In the rows, 128 means zero.
Each path below is one point turned by a fixed rotation once a step. After each direction that follows a path, write how fast that rotation turns it, in degrees each step (0 if it stays still).
Each turn is a multiple of 5 degrees from 10 to 175, or 0.

[121 142 132 130 132 114 137 133 127 127 124 139 124 130 130 121 119 133
 129 125 129 128 130 137 124 117 129 123 130 133]
[122 142 130 138 128 118 137 133 125 130 129 135 128 128 130 128 114 135
 132 120 129 124 124 135 121 119 135 127 131 133]
[127 139 130 139 131 112 138 129 123 134 136 135 128 124 129 125 119 129
 132 128 127 134 130 136 119 116 129 131 128 131]
[123 140 132 132 132 112 139 132 127 129 125 140 122 131 128 121 121 131
 127 128 130 132 130 137 123 115 125 124 130 132]
[122 143 133 133 129 117 138 136 125 129 126 136 127 131 130 126 113 137
 130 121 130 125 124 137 123 120 134 124 129 133]
[123 140 129 140 132 112 137 129 123 133 134 135 130 124 129 125 117 131
 134 123 126 129 130 135 119 118 134 132 129 131]
[125 139 131 136 130 112 139 130 128 129 130 139 123 127 129 124 122 128
 129 129 129 134 131 137 121 113 125 128 129 134]
[125 142 133 131 129 115 140 137 125 129 126 137 125 133 130 125 116 137
 127 125 131 128 125 139 124 119 130 124 131 132]
[122 141 130 136 133 113 136 132 122 133 132 132 130 127 129 124 115 134
 134 122 125 126 130 136 120 122 136 128 130 132]
[122 139 130 139 132 113 136 128 129 130 130 139 125 123 129 124 121 128
 132 125 128 132 132 136 118 113 128 128 129 135]
[127 140 133 134 126 116 142 135 127 130 128 138 124 131 130 126 118 134
 126 128 133 131 124 139 124 115 126 125 129 132]
[124 142 131 132 133 112 138 133 121 133 131 132 129 130 129 123 113 135
 131 124 126 128 128 138 123 123 134 126 129 130]
[118 140 130 137 134 113 134 128 127 129 130 138 127 123 129 124 120 129
 134 121 127 129 133 135 120 116 132 128 130 134]
[127 139 131 139 126 116 140 133 129 128 129 139 124 127 130 128 119 131
 128 126 133 131 124 138 121 112 127 127 130 135]
[128 141 132 131 131 112 141 135 121 134 132 132 128 132 130 124 115 136
 128 128 128 131 126 138 123 120 130 126 129 129]
[118 142 131 132 136 111 135 130 125 130 128 137 127 127 128 121 118 132
 133 122 125 127 134 136 121 120 134 126 130 133]
[122 140 131 139 128 117 138 131 129 128 129 140 125 126 130 127 119 131
 129 121 132 128 126 137 120 113 130 128 130 136]
[125 128 126 132 128 130 125 126 129 127 128 129 130 125 128 130 127 127
 131 124 127 125 128 126 126 128 132 130 128 130]
100

[128 134 128 132 123 122 116 135 142 119 131 135 134 132 135 127 137 135
 127 122 118 120 131 129 139 126 137 120 126 126]
[123 129 138 129 116 129 121 127 136 116 141 136 127 122 139 125 130 127
 126 125 130 122 133 119 143 126 132 125 129 133]
[131 132 128 130 117 132 122 127 135 119 138 122 133 129 134 137 139 121
 135 125 117 115 134 123 136 127 129 125 137 130]
[129 125 128 125 118 129 113 128 130 119 132 136 126 128 129 129 135 124
 132 119 121 117 133 121 133 134 142 118 120 124]
[129 127 131 130 115 135 118 126 139 116 138 136 129 129 141 127 129 142
 130 123 117 123 133 129 134 133 130 127 129 131]
[121 135 138 127 117 125 126 127 137 123 142 130 133 122 132 128 139 125
 132 118 116 121 124 123 138 127 135 129 130 125]
[126 129 135 130 123 122 116 128 136 111 133 125 133 128 131 132 135 129
 123 130 118 114 138 121 131 128 136 122 124 131]
[130 133 129 124 118 132 113 135 138 115 137 132 124 128 137 131 128 126
 134 121 124 124 127 122 140 132 128 117 126 134]
[133 131 123 131 117 129 121 127 138 120 134 140 138 127 136 131 141 130
 127 120 123 119 133 123 141 125 134 127 136 127]
[120 123 138 134 115 132 120 124 132 120 140 131 125 127 135 125 134 122
 133 124 123 115 138 124 132 130 137 123 129 125]
[131 129 128 122 115 135 119 124 134 113 138 124 133 126 131 136 133 132
 132 124 112 120 129 122 129 134 129 127 125 131]
[127 134 132 128 121 125 117 133 139 122 132 135 129 130 134 125 139 132
 132 118 114 123 127 129 138 130 140 120 120 125]
[123 128 138 128 119 124 120 124 140 113 138 136 132 124 140 125 130 135
 122 125 126 121 133 120 136 127 132 127 131 134]
[126 136 133 131 119 128 121 132 139 118 142 122 131 126 132 135 134 119
 134 123 119 117 130 124 137 125 128 120 134 130]
[133 127 124 127 117 129 115 128 129 115 130 134 131 126 130 134 137 126
 127 124 124 117 136 118 138 130 140 120 121 127]
[128 126 130 130 116 136 117 127 136 121 136 138 123 132 143 125 131 134
 137 122 119 124 135 129 136 133 130 122 131 132]
[125 130 132 125 115 129 125 122 137 120 142 133 137 123 132 129 137 127
 130 116 117 120 125 121 133 129 134 133 134 125]
[127 126 129 126 129 125 127 128 128 127 130 124 129 129 126 129 126 124
 128 127 127 124 129 126 123 128 128 127 131 127]
100
[131 128 126 130 129 128 128 126 129 126 126 127 132 130 129 130 129 133
 125 131 126 127 131 129 127 127 126 130 131 129]
170
[128 129 127 130 130 125 128 128 128 130 125 130 130 129 125 127 133 127
 127 127 127 126 128 128 129 126 133 128 126 124]
130
